In each game, the first row plays the second. By how much does the first row win? 15 means about a draw, 30 a big win and 0 a big loss. Wins can go round in a circle. Each row has two weighted sums of its numbers, A and B, taken from their middle values. A row wins by its A times the other's B, less its B times the other's A.
ndarray[  2   6  13  -8  -1   2  12  20  -3   9   1 -11   2   7   5 -12  -6 -21   2 -11  30]
ndarray[ -5  -6  -9  31  33  34   4   2   4  29 -33 -20 -49  -9  19 -14 -25  -9  28 -10  27] -> 15
ndarray[ -8  -4   7  19  24  28  20  29 -14  32 -24 -13 -39 -14  27 -16 -22 -11  29 -14  36]
ndarray[-23   3  10  -3  10  24  30  36 -27  36 -18  -2 -41  15  19 -12 -33 -14  38 -19  21] -> 18
ndarray[ 15   0  15  10  17  21  16  16 -10  21 -23  10  -5  23 -26  16  15  11 -28  13 -36]
ndarray[ -2  10   7  -5   3   1   4   8   5   2   8 -11   2  -2  15  -6  -3   1  11  -2   6] -> 12
ndarray[ 29 -25  -3  13 -29 -34 -49 -23  27  -3  28 -10  31 -29 -16   1  12  29 -26  -2  -6]
ndarray[  6   5   5   8  29  17  18   6   0   7 -27   5  -7  -1 -11  16  27  16 -12  15 -26] -> 14
ndarray[-34   2  -6  -2   3  10  15  13 -10  20 -11   0 -35  -4  31 -17 -35  -9  40 -20  30]
ndarray[ -2  -3   0 -19 -12  -8  -2 -11   6 -19  10  -7   7   1   5  -6   9  11  -6   3   1] -> 14
ndarray[-18   4  13  12  14  25  22  33 -19  29 -19 -13 -42  -1  21 -11 -26  -6  31 -14  27]
ndarray[ -1   6 -13 -21 -21  -7 -13 -29   2 -33  11  -1   5  -8   9   4  15   7  -4   8   0] -> 16
ndarray[ 12 -13  11 -12 -39 -36 -24  12   3   6  32   8  36   9 -33   8   1  22 -17  -5 -19]
ndarray[ 15 -22   1   4 -24 -19 -29  -1   8  10  21   3  22  15 -38   2   5   0 -35   4 -19] -> 14
ndarray[-36   8  -9 -12  -8  -4   9   8  -9   5  10   3  -9   4  36 -26 -34 -17  41 -30  30]
ndarray[  3   2 -17  -4   3   1 -14 -36  15 -31   3   6   2  16 -10   4  14  -1  -9   9 -13] -> 11
ndarray[  6  -1  11  -1   6   7   9   7  -1   8  -2 -16  -3  -3 -12 -19 -16 -53 -12  22  18]
ndarray[ -3  13   6   1  23  13  20   9  -9   1 -17  18  -5  12 -17  27  24  29  -8  14 -40] -> 16
ndarray[  3   2   0 -13 -13  -7 -14 -25  12 -24  19   1  12 -10 -15  -7   0 -34 -22  32   6]
ndarray[  6   5 -27  11  10   6 -10 -31   8 -23  -6  12  -9 -16   2   4  18  10  -7  22   0] -> 25
ndarray[ 29 -11   0  24  18  16  -8   1   2  23 -21   5  -8   0 -19   8  17  10 -25   5 -16]
ndarray[ 21 -18   2   5 -40 -45 -46 -17  27  -3  45 -13  40  33 -46   2   2   6 -31 -10  -5] -> 15
ndarray[-17  -9 -55  -5 -35 -39 -47 -55  39 -44  32  16  16  29  32 -20 -56 -66  40 -36  35]
ndarray[ 12 -10 -20  29  19   9 -30 -29  34  -6  -5 -20 -11   1  -2  -7 -12 -34  -8   9  12] -> 24
ndarray[  2  -3   7  14  12  14   6  12   1  18  -9 -19 -11  -6  17 -11  -8 -11  10   0  17]
ndarray[ 10   4  15  18  31  20  17   0   2   6 -31   5 -11 -22  -3   1  23   6 -24  13 -13] -> 21
ndarray[  4   1  20  22  19  19  13  24 -10  30 -18 -21 -19  19   5  -5 -16 -14  25 -12  16]
ndarray[ -2   9  15 -13 -11 -11  11   8   1  -7  13   0  10 -10  16  -5   3   6   8   5  12] -> 15
ndarray[-33   5  -9  -7  -2   3  10   6 -11   8   5   0 -21  13  34 -26 -38 -26  33 -34  35]
ndarray[ 10   5   8  13  28  21  15   5 -10   1 -27   7 -12  -2 -15  15  26  10 -22  12 -17] -> 11
ndarray[  2  -2  12  16  20  14   8   8  -3  18 -14 -14 -15  37   2   2 -11  -8  22 -12  12]
ndarray[ -1   5   8 -18 -18 -11   0  -7   4 -22  19   0  19 -19  15   1   8   1  -6  14   5] -> 17
ndarray[  9 -10 -18  -1   0  -6 -23 -34  25 -23   4 -10   2 -36  10  -2   5  -4  -7  22   6]
ndarray[  0   7  -2   1  18  15  16  -3  -9  -4 -12  10  -6   4 -11  17  30  24 -11  16 -26] -> 14
ndarray[ -2  -1  -6 -17 -12  -8  -6 -25   6 -17  16  -1  14  -5  18   6  12  22   7  -7   0]
ndarray[ 20 -22  -7   7 -36 -46 -59 -26  36  -1  41 -13  40  11 -37  -1   0  11 -28  -8  -3] -> 18
ndarray[-25   2  -6   4  17  24  23  24 -16  27 -13 -12 -45   4  22 -18 -33 -12  35 -22  31]
ndarray[-16   7  32   3  17  15  34  43 -22  36 -11  -8 -18   1  18 -16 -20 -15  26 -12  22] -> 13
ndarray[ 15 -17 -35  14   3  -1 -43 -62  40 -29   3 -21  -5 -21  12   1  17   8  -7   9   2]
ndarray[ -5   6  27 -17   0   0  27  44 -17  22   2  -9   2 -18  12 -20 -16 -25   0  10  21] -> 19
ndarray[-12   3   7  23  25  28  19  27  -9  32 -25 -16 -33  21  16 -20 -16  -8  28 -25  29]
ndarray[ 18  -8  12   9   8  16   6  13  -9  17 -17   7  -8   1 -16  17  16  24 -21   5 -20] -> 14
ndarray[ 10  17  20  -2  24  13  30  23 -20  18 -28  13  -1  11 -19  27  28  25 -12   4 -38]
ndarray[-38   2 -10  -1   3   8   8   6  -9  13  -7  -3 -29  -8  35 -24 -37 -22  42 -28  35] -> 11
ndarray[ -3   4  16  18  23  15  22  34 -13  33 -19 -16 -16 -12  25 -14 -19  10  29  -9  29]
ndarray[-3  3  6  2 10  3  5 -1  3  4  0 -7  1 26  1 -2 -7 -9  7 -9 13] -> 14
ndarray[ -7  -5  -4  25  32  29  12  15   1  29 -34 -20 -40  -7  23 -17 -19 -13  27 -12  35]
ndarray[-10  -1  15  15  25  25  24  26 -16  35 -18 -17 -36 -21  35  -9 -19  11  33 -20  17] -> 15
ndarray[ 17  -3   1  15   5   9  -4   1   0  17 -12   5  -1   3 -27  23  15  22 -21  10 -32]
ndarray[  2   5  -5 -15  -7  -5  -4 -17  -7 -38  12   7  11 -20   3   3  19   9  -9  13  -9] -> 20
ndarray[ -6  -7  -3 -23 -19 -12  -7 -21   9 -30  15   2  15 -16   2   2  10   4  -5  16  -2]
ndarray[ -9  11  -7 -33 -22  -7   6  -4  -4 -34  19  11  11 -19   7   3  18  13  -7  14  -4] -> 13
ndarray[ 11   0   4  15  13  10  -4   6   2  14 -10 -16 -12   4   9  -6  -4 -14  11  -9  15]
ndarray[  4   4 -11 -16  -9  -2 -10 -25   0 -31  11   7  10  -1  -6   7  14  -3 -10  20 -16] -> 17
ndarray[ -2  14  -1 -11   2   3  18  -1  -8 -16  -1  20   4  -4  -1  13  27  13 -18   5 -18]
ndarray[  3  12  20   0  21  15  34  26 -16   7 -24  15  -2  -6 -10  16  27  17 -22   7 -20] -> 15
ndarray[-25   5   4   5  12  23  23  21 -23  36 -15  -8 -40  13  23  -4 -31   3  41 -21  16]
ndarray[-30  -2 -26  -3  -6  -3  -7 -11   4  -1   5   0 -19   1  36 -15 -42 -20  46 -25  31] -> 14
ndarray[ 19  -9   9   8   5  14   1  13  -9  22 -17   2   0  -6 -17  13  21  23 -26  13 -25]
ndarray[ -8  14  -2  -3   9  14  22   3 -12  -9 -12  18  -1   1 -15  15  24   9 -16  21 -26] -> 15
ndarray[  5  -2   7  18  23  10   7  10   5  21 -17 -20 -13 -15  31  -9  -6  20  27 -15  19]
ndarray[ -3   9   0  -7  15  13  16  -1  -9 -11 -10  10  -9  -7  -7   7  28  12 -15  17 -17] -> 13
ndarray[ -2  12  15  -2  10  13  29  21 -20   4 -13  19   2 -11 -14  15  29  18 -30  22 -40]
ndarray[ -1   6  -6 -16  -1  -2   5 -12  -8 -22   5  20   3 -25   3   1  26   6 -18  17  -9] -> 21
ndarray[  8   5  -1   9  30  18  14  -7  -3  -2 -23   7 -13  -1 -19  16  28   2 -28  28 -30]
ndarray[  6   4  -5  23  38  23   3 -10  14   6 -31   3 -18   4 -18  17  23  10 -24  14 -32] -> 15
ndarray[ 11   1   5  18  34  25   8  -1   3   8 -35   2 -14  -2 -15  13  24  12 -23  13 -28]
ndarray[-24   1  16  -4   8  22  30  39 -34  33 -19  -5 -38 -22  29  -5 -35   9  43  -1  16] -> 15
ndarray[ 17 -16   4   6 -14 -16 -16   0  -2  11   9   2  18 -21 -22  11   4  37 -25   1 -40]
ndarray[ 16 -10   9   8   2   8  -3   6  -9  22  -9   7   3  15 -29   4  18   1 -45  -8 -25] -> 13
ndarray[  8   8 -10  -8   1   2  -5 -21   1 -23   6   9   2  16 -15  21  24  14  -9  13 -28]
ndarray[-36   1 -11   1   0   3   8   4   3  17   1  -2 -19   7  32 -20 -38 -27  42 -24  42] -> 22
ndarray[ 18  -9   2   7  -3  -2 -12   5  -3  13  -2   0   7  30 -45  22   7   7 -24  11 -28]
ndarray[ 20 -23   2  17 -19 -11 -33 -12  10  13   2   0  15   9 -20   8  11  30 -21 -11 -19] -> 15
ndarray[  3 -16  -1 -27 -78 -84 -56 -17  27 -21  81  -4  79   3 -29  -5   5  36 -11 -17  -1]
ndarray[  2  15 -10  -4  -2   2   0 -15  -4 -25   3  14   5 -13  -6  -3  18 -10 -22  24  -9] -> 14
ndarray[  7  11  16   5  28  19  24  21 -10  14 -26   8  -1   4 -18  23  27  21 -16  16 -37]
ndarray[  2   4 -11 -10  -6  -3  -3 -21  -3 -31   8  11  12  -9  -9   8  14  -2 -16  20 -18] -> 15
ndarray[ 17   2 -32   5   7   5 -23 -42  19 -29  -4  -1  -3 -17  -4   0  19  -9 -25  24 -16]
ndarray[  9  -2  -7  18  14   3 -18 -22  28  -6   1 -25  -3   0  15   6   1  20  15   4   1] -> 11
ndarray[ 15 -12 -43  25   5   7 -44 -66  41 -36 -10 -16  -8  10  -9   0  16 -17 -16   5  -1]
ndarray[  6   3 -14  19  30  17  -3 -17   7 -13 -18   7 -15  -9   0  10  26  22 -12  11 -16] -> 11
ndarray[-36   8  -8   2   1  14  20  23 -13  24 -15  -2 -30   9  30 -20 -30  -8  39 -22  34]
ndarray[-12   7  13 -27 -18 -14  14  13  -8 -12  22   9  16  -2  -5  10   0  -2   3  13  -9] -> 12
ndarray[-30  -1 -27 -15 -27 -24 -12 -16   8 -22  20  10   7  18  42 -16 -43 -36  46 -43  40]
ndarray[-34   2 -12   7   5   9   3  -6  -1  20 -11 -10 -36  32  18   6 -32   5  49 -29   5] -> 20
ndarray[-21   4   1   8  18  23  17  19 -17  31 -18  -3 -43 -19  37 -32 -31 -13  24 -17  40]
ndarray[  8   0   2   6   7   0  -1  -3  11  -4  -4 -10   3  -4  11   3  -7   9  19   1  12] -> 15
ndarray[ -2   6  -3 -25 -22  -9   2  -8  -1 -35  15   1  12 -15  17  10  13  26   3  10  -9]
ndarray[ -7   7   1 -30 -29 -13   4  -4  -7 -29  24   5  17 -33   6   5  -3   3  -2  23  -9] -> 16
ndarray[-10  10   2 -31 -22  -8   5  -3  -7 -31  15  10  16 -16   2   1  18  -5 -11  15  -4]
ndarray[  1   7  13   8  25  16  20  15 -11  -3 -20  12  -5  16 -14   8  23  13 -23   8 -26] -> 13
ndarray[ -5  -5   8  27  27  29  13  20  -7  27 -29 -16 -40  21  14 -25 -19 -19  23 -20  21]
ndarray[  0   7  -3 -12   8   5   8  -7  -7 -20   4  15   2   5 -10   1  30  -9 -25  12  -8] -> 17
ndarray[ -4  -6  -3  32  33  30   5   6   0  31 -28 -21 -44   4  22 -16 -25 -11  26 -18  22]
ndarray[ -3   0  -2 -18 -14  -6 -12 -20   2 -28  13  -4   9 -13  -4  -9  17 -21 -22  14  -2] -> 15
ndarray[  8  -7   9  21  16  13  -1   3  14  16 -16 -20 -20 -11  20  -7 -10   3  19  -5  21]
ndarray[  2   5  21  -3   9   7  20  31 -17  17  -3  -8  -6   7   5   1 -14 -12  11  -1  14] -> 16
ndarray[ 20 -18 -11  12 -34 -44 -57 -29  31  -3  35 -16  36  10 -39  -1   9   9 -34 -12 -12]
ndarray[  0  16  20   0  26  17  31  29 -20   4 -25  19  -5   0 -31   2  18 -29 -41  31  -8] -> 22
ndarray[  4  -1 -16  -9  -5  -8 -19 -34  22 -25   1  -6   6 -14   2   3   5  -5  -4  14  -1]
ndarray[ 14  -8   7   3   0   9   3  15 -23  19 -18   5   7  38 -86  -6  -7 -90 -71  39 -11] -> 23
ndarray[  5  -5  10  13  21  11  10  13  -4  17 -11 -20 -13  -3  13  -7 -15   4  19   4  15]
ndarray[ 19 -10   4  16  14  17   2  12  -4  16 -20   4  -8  21 -29  29  15  31 -15   5 -40] -> 16
ndarray[-31  -2 -11 -11  -4  -4   3  -3  -4   5   5   2 -17  26  28 -12 -36 -17  46 -33  19]
ndarray[ 11   6   2  20  32  22  13  -1   5   4 -27   5  -9  18 -30  18  18  11 -21  19 -25] -> 8
ndarray[  2  19   5  -7  17   8  22  12 -12  -5 -12  21  -1  -3  -8  17  21  20  -9  13 -21]
ndarray[ 10  -1  21   5  20  20  23  28 -20  17 -29  14   1   0 -18  21  22  36 -13   9 -29] -> 15
ndarray[-26   5 -37 -25 -47 -43 -26 -26  14 -37  47  19  29   4  42 -26 -58 -54  46 -32  43]
ndarray[  7   6  18  11  23  19  21  26 -12  18 -25  20   3  -2 -13   8  24   6 -27  16 -19] -> 19
ndarray[-26  -2   1   6  10  20  25  24 -16  28 -15  -4 -41  27  23 -21 -23 -12  33 -40  20]
ndarray[  9   2   1   8  12   6  -3  -6  12   7  -1 -13  -9 -13  12  -5 -10  -5  11  -1  22] -> 13
ndarray[ -5  11  -8   6  20  15  12  -7 -11  -9 -21  16  -7 -18  -6   5  28   9 -20  20 -22]
ndarray[-21  -3 -37 -13 -36 -32 -26 -32  22 -30  30   9  17  19  36  -7 -50 -40  51 -27  21] -> 20
ndarray[  6  -6  -6   0  -8  -5 -17 -27  18 -25   7  -6  11  -7   1   4   0   5  -2  11   3]
ndarray[ 20 -15   6   9   0   3  -9  10  -5  20  -9   3   9  16 -30  20  16  19 -26  -2 -24] -> 15
ndarray[ -1  10  -1  -4  -3  -4  -6  -5   6 -11   4 -13  10 -20   8   1  -1   9   0  16  -6]
ndarray[  4   3   2 -25 -20 -12  -4 -17   7 -26  15   3  16 -20  -6  17   0   7   7  26  -2] -> 5
ndarray[ -4  23  28 -15  12   9  43  33 -28   2 -14  20   5  18 -24  14  28   6 -26  12 -30]
ndarray[ 13   4  15   1  14  18  18  22 -18  22 -27  13  -1  14 -21  12  28   7 -39  -2 -33] -> 14
ndarray[  0  16  11  -4  21  14  32  29 -21   6 -10  22  -2  -5 -12  16  30   7 -22   7 -17]
ndarray[-34   3  -5  -2   4  11  15   9  -6  18  -8   1 -35  15  24 -20 -34 -23  41 -24  34] -> 25
ndarray[  3   2 -12 -18 -16  -4  -5 -21   1 -36  14   7   7 -10  10   9  18  33   1   5 -13]
ndarray[  1   8  16  14  20  12  12  25 -12  21  -5 -13  -9 -30  36 -15 -11   2  14 -19  24] -> 2
ndarray[ -2   0  -2  34  29  29   6  14   2  27 -36 -16 -41  12  13 -22 -31 -35  16 -10  24]
ndarray[  2  12  16   6  27  18  23  16 -12   7 -20   6  -7   6 -26   6  16 -11 -29  29 -15] -> 19
ndarray[  9   4   5  19  38  25   7   5   4   3 -29   5 -14   7 -20  11  21  15 -23  15 -30]
ndarray[ 29 -18  -5  22  23  24 -10  -1   8  18 -27  -7 -13   8 -25  28  13  28 -19  12 -42] -> 14
ndarray[ -25    1  -49  -50  -88  -92  -56  -59   40 -100   85   32   72   20   49  -11  -64  -74   50  -48   27]
ndarray[  7  -4   1   0  -5  -4 -11 -11  13 -13   7  -6   9  -5   7  11  -3   4  14  10   5] -> 23
ndarray[ -4   7  15  16  19  23  27  35 -19  33 -17 -14 -27   3  23 -23 -21 -18  24  -8  37]
ndarray[ 10  -7  26  -8  -3   7  22  42 -35  18  -8  13   5   9 -28  14  11   7 -26   2 -26] -> 22
ndarray[-10   0   9 -24 -24 -12  -3 -11  -2 -25  16  -5  20 -12   5   1   7   4  -4  20  -8]
ndarray[  9  11   2  11  34  23  15   5   0   4 -28  -2 -13  28 -24  35  28  30  -7   6 -45] -> 8
ndarray[ -6  14   0 -36 -22 -13  16  12 -22 -25  19  18  18  -2  -6   3  19  -2 -10  17 -10]
ndarray[  0   1   9  30  31  22   8  13   0  30 -19 -24 -24 -28  30 -20 -16 -11  24  -2  34] -> 10
ndarray[-34  11 -21 -14 -15 -18  -7  -7  -3 -10  22   5  -2   5  38 -23 -37 -43  39 -31  42]
ndarray[-14  -4 -66 -26 -72 -77 -76 -83  63 -84  69  19  56   3  51 -18 -66 -89  51 -32  40] -> 20
ndarray[ -4   9  17  -1   3   2  17  23  -9  13  -5  -8  -2  -8  13   0 -10   5  15  -2  15]
ndarray[ -5   3  16  14  27  20  29  30 -13  27 -23 -11 -30   4  15  -6 -22  -6  28  -5  22] -> 14
ndarray[ 10  -5 -16   4  -1  -3 -25 -39  29 -21   6 -14   0  -2   1   8   2   2   6   8  -2]
ndarray[ 28 -22   1   5 -14 -21 -31  -6  11   6  15   0  25   8 -31   3  14   9 -31 -11 -12] -> 14
ndarray[ 11 -13  10  -3 -24 -17 -16  14  -9   8  17   9  21  27 -35  19   6  31  -9  -7 -32]
ndarray[  6   0  20  -3  -1  13  29  34 -26  21 -15   9   3  34 -35  27  16  24 -15   5 -39] -> 19
ndarray[ -7  -4  -2 -24 -18 -12  -4 -15   6 -24  21  -2  20   1   0  12   0   8  10  10   6]
ndarray[-25   4   4   2   9  20  27  24 -22  26 -16   1 -41  -2  23 -35 -33 -33  21 -14  42] -> 4
ndarray[ 11  -6  12  11   7  16   5  15  -5  20 -21   6  -1  22 -36  21  14   9 -36   5 -38]
ndarray[   7  -35  -64  -56 -127 -127 -126 -117   92 -115  127  -14  127  -12  -49  -26   -1   -1  -13  -25   13] -> 5
ndarray[-34   8 -23 -18 -22 -24  -1  -7   2 -17  27   5   7  -5  41 -18 -46 -37  41 -23  31]
ndarray[ 15 -19   7   5 -24 -26 -36 -11   9   5  21  -3  28  -5 -32  11   4  25  -9   4  -7] -> 14
ndarray[ -1   9  -4   9  22  16  13  -7  -1  -1 -19  12  -8   4  -6  17  29  26 -21  10 -31]
ndarray[  9  -1  -1  24  21   9  -8  -4  12   6  -3 -14 -13 -28  21   4 -10  17  19   8   3] -> 15
ndarray[-29  15 -43 -30 -58 -55 -35 -38  27 -54  53  25  35  16  48 -24 -61 -57  47 -39  35]
ndarray[ 16 -23  -5   3 -40 -49 -47 -16  23  -2  43  -7  41 -19 -31  -8   8  11 -28   1 -16] -> 20
ndarray[ -7  12   9 -19   8   7  30  13 -20 -12  -1  27   0   9 -30   0  22 -37 -39  26 -21]
ndarray[  3  -5   9   9   7   5   2   2   7  10   1  -7  -3 -19  21  -3 -10  13  16   2  21] -> 9
ndarray[  5   4  25   7  14  13  25  35 -14  28 -15 -14 -14   0  21 -16 -12 -15  13 -16  20]
ndarray[ -3   1   7 -19 -18 -10   1  -6   3 -22  18   3  15   3   5   4   5   3   2   4  -4] -> 14
ndarray[-19   5   7   2  14  21  26  31 -25  33 -16  -6 -41   8  21 -18 -32 -15  28 -18  28]
ndarray[  5  -1  11  -6   0   1   7   7   0  11   0  -5   4 -10  16  -2  -1  10  14   5  16] -> 16
ndarray[-13  -5  -4  22  23  28  16  19 -13  31 -23 -11 -46  18  -4 -30 -36 -61   7   2  37]
ndarray[ 16 -17   3   0 -33 -33 -29  -6  10   5  26  -2  34  -6 -31   9   9  23 -21  -1 -21] -> 12
ndarray[  2   9   4  -5  -5  -6   0   2   9  -6   5  -4   6 -15  15  -3  -5   8   4  -3  11]
ndarray[  1  -3  -5   8   8  -1  -5  -4  13  -2   0  -7  -2   4 -17 -16 -14 -59 -20  18  24] -> 18
ndarray[ 19  -8  -4  37  36  25  -8  -8  20  21 -26 -35 -33   0  14 -17 -16 -20  14  -2  21]
ndarray[  8  -4  14  29  30  21   9  15   1  27 -21 -21 -18 -30  25 -29 -15 -19   9   1  29] -> 20
ndarray[ -5  17  -3 -13   6   6  13  -6 -15 -19  -7  14   2 -22   5   2  25  12 -25   8 -19]
ndarray[-27   0 -21   2   7   9   2  -1   5  16  -3  -9 -25   3  35 -13 -32 -14  44 -31  33] -> 16
ndarray[-35   4 -15 -19 -27 -23   0  -4 -11 -13  24  10   9  11  34 -20 -48 -44  37 -28  30]
ndarray[  3   3  16  21  30  17  20  25  -2  30 -20 -20 -21 -13  21 -16 -16  -7  19  -9  24] -> 18
ndarray[  3  -1   1  16  22  11  -2   8  17  17  -9 -14 -11  -2  12  -7  -8  -7  16  -1  15]
ndarray[ 10   6  14   8  26  22  19  15 -11  19 -31  15  -6   0 -11  14  25  19 -17   9 -26] -> 16
ndarray[  3   2  15  10  20  13  14  17  -4  18 -17 -17 -10   6  18  -9 -15   5  21 -10  17]
ndarray[ -2   5   7  -7  -9  -6   2  -1  -3 -12  13  -6  15 -30  38   0  15  31  18 -12  14] -> 15
ndarray[  2   7  11  19  29  23  19  27  -6  32 -24 -13 -28 -24  28 -29 -20 -22  12  -6  37]
ndarray[-11   8   0  -4  12   9  17   1  -7 -12  -6  16   2  20 -17  16  21  11 -12  18 -30] -> 20
ndarray[  2   0 -19  -6  -4   0 -18 -32  16 -33   5   2   4   7  -7   7  19 -15 -29   4 -13]
ndarray[-14   7  14  12  26  24  28  32 -16  28 -26 -15 -31  -1  21 -19 -15  -7  29 -12  26] -> 15
ndarray[ -2  -9 -12  -5  -2  -3 -21 -43  19 -21  14 -10   9 -13   3  -4   9  -7 -13  13  -5]
ndarray[  1   4  11 -11   0  -4   5   4   3  -4   8  -1  12 -35  31  -3  -1   4   3   5  21] -> 14
ndarray[ -8   7   1 -27 -24 -11   6  -7 -11 -35  19  13  17 -20  10   8  14  16  -3  18  -5]
ndarray[  9   6 -23   4   8   5 -17 -30   9 -27   0   7  -2  -4 -15   7  17 -12 -25  26 -16] -> 11
ndarray[ 10  -4  16   1   1  13  23  30 -28  26 -18  12   0  13 -26  27  23  21 -22   4 -34]
ndarray[ -5   4   2 -14 -16  -9   3   1   0 -11  19  -3  12 -10   9   0   2   8   4   2   0] -> 16
ndarray[  5   6   5   5  11   4   6   8   6   6  -1  -7   2 -38  33   3  -3  32  26   3  13]
ndarray[  3   0  17   4  10   8   9  16  -3  12 -10 -12  -8 -30  24  -4 -11  14  23   8   9] -> 16
ndarray[  7   0  -4  21  25  11  -6  -5   7  11 -12 -19 -14 -16  22  -9  -8  -3  14   0   8]
ndarray[-32   5 -32  -8 -17 -11  -9 -18  13  -3  17   6  -7  -3  41 -18 -50 -28  47 -29  31] -> 3
ndarray[-34   3   8   3   9  17  25  29 -22  22 -16   0 -43  20  20 -28 -32 -32  29 -28  36]
ndarray[ 16   0   9  20  30  22   6   3  -1  15 -31   7 -10   2 -26  15  19  12 -26  17 -27] -> 8
ndarray[ -2   0 -17 -16  -7  -5 -14 -32  15 -35   6  -3   7 -34   7  -7  11  -3 -10  22  10]
ndarray[ 13  -9  10   9   7  19  14  19 -13  22 -20   7  -6   0  -6   6  23  33 -15  -5 -22] -> 14
ndarray[-35   0  -9   6   8  14  10   9  -3  21 -11  -7 -36  -9  31 -26 -38 -25  30 -26  29]
ndarray[ 14 -11   9   0 -13  -9 -12   8  -7   9   9   6  15   4 -11  28  15  72   1 -20 -31] -> 12
ndarray[ 14 -14  16 -16 -46 -47 -28   4   4   1  49   3  47  18 -46   8  -3   5 -27  -6 -12]
ndarray[ 17  -8  16   0  -6   6   2  14 -17  26 -10  10  14  16 -36  23  10  25 -19  -3 -25] -> 14
ndarray[ -5  14   8 -29 -12  -8  22   4 -20 -27  13  24  14  -2  -9   8  27   1 -19  15 -17]
ndarray[ -4   6  20  14  18  18  22  36  -6  32 -17 -19 -15   0  10 -20 -17 -22   8 -11  19] -> 9
ndarray[ -2   6  39 -26  -5   6  49  61 -46  29  -8  24  12  14 -13  23  23  39  -8  -6 -30]
ndarray[-10  15   7  -3  10  10  25   8 -17  -7 -17  14   1  -6  -8  13  26  19 -13  11 -25] -> 14
ndarray[ 21 -17   5   4 -14 -16 -26  -1   9  11  10   0  21  21 -33  15  10  23 -18  -2 -23]
ndarray[-28   8 -35  -5 -19 -20 -17 -15  11 -18  23   2   0  -7  49 -27 -45 -31  45 -30  40] -> 14
ndarray[  3   7 -13  -8  -7  -2  -4 -18   1 -31   3  13   5  17 -13  15  16   6 -14   7 -25]
ndarray[ -8   2   8  20  27  25  21  28 -10  34 -22 -11 -30  -5  36 -13 -14  10  35 -19  25] -> 15
ndarray[  4  11   3   9  22  15  17   8  -4   1 -15  12  -4  19 -24  16  22   3 -21  18 -37]
ndarray[  1   6  14   8  11   8   2   1  -1  11  -6 -10  -6   5   9  -4  -9 -11  11   4   3] -> 12
ndarray[ -4  -3   3  19  29  26  14  23 -13  31 -29 -14 -36  35   4 -36 -17 -48  -2 -20  33]
ndarray[  3  -5  -5   6   2  -2 -11 -18  16  -7  -2 -13  -3  10   4   4  -1   8  14   4  -3] -> 15
ndarray[ 23 -19   3   6 -26 -26 -34  -7  16   8  18   0  29   8 -33   2  10  11 -23  -5 -13]
ndarray[  3  -1   8  -9  -6  -9  -1 -13  12 -15  10  -9   7 -14   4   4  -5   4   8  12  -1] -> 15
ndarray[ -3   0  -9 -17 -19  -5 -13 -23   3 -33  12  -3  12   9   0  17  17  23   0  -5 -15]
ndarray[ 10   5  10  18  33  22  13   7  -1   7 -26   8 -13  -1 -12  19  24  12 -25  16 -33] -> 15
ndarray[ 14  -7  11  11   5  16  10  13 -11  21 -14   5  -3  -2 -21  19  18  20 -24   8 -24]
ndarray[ -3   6  16 -10  -1  -2  18  23  -6   7   5  -3   5  19   5  10  -4  20  27  -7   3] -> 15
ndarray[-28   2 -22 -11 -21 -12   1  -2  -2  -2   5   6  -5  14  32 -19 -42 -32  45 -23  37]
ndarray[-37   4 -13 -15 -16 -12   4   4  -5   2  14   3  -5   3  37 -22 -41 -32  38 -28  32] -> 18
ndarray[  8 -13  19   5  -1   8  12  24 -20  18 -16  13   3   1 -16   9  19  19 -20   8 -13]
ndarray[-17   3 -35 -20 -34 -39 -28 -29  19 -36  34  11  16 -16  57 -10 -51 -24  63 -27  38] -> 20
ndarray[  5  10  23   1  21  18  32  29 -17  17 -26  10   1  -1 -22  18  19   7 -28  23 -26]
ndarray[ 26 -21  -4  21   4   6 -23 -11   5  19 -11  -3  -1  14 -26  21  13  23 -20  -1 -25] -> 16
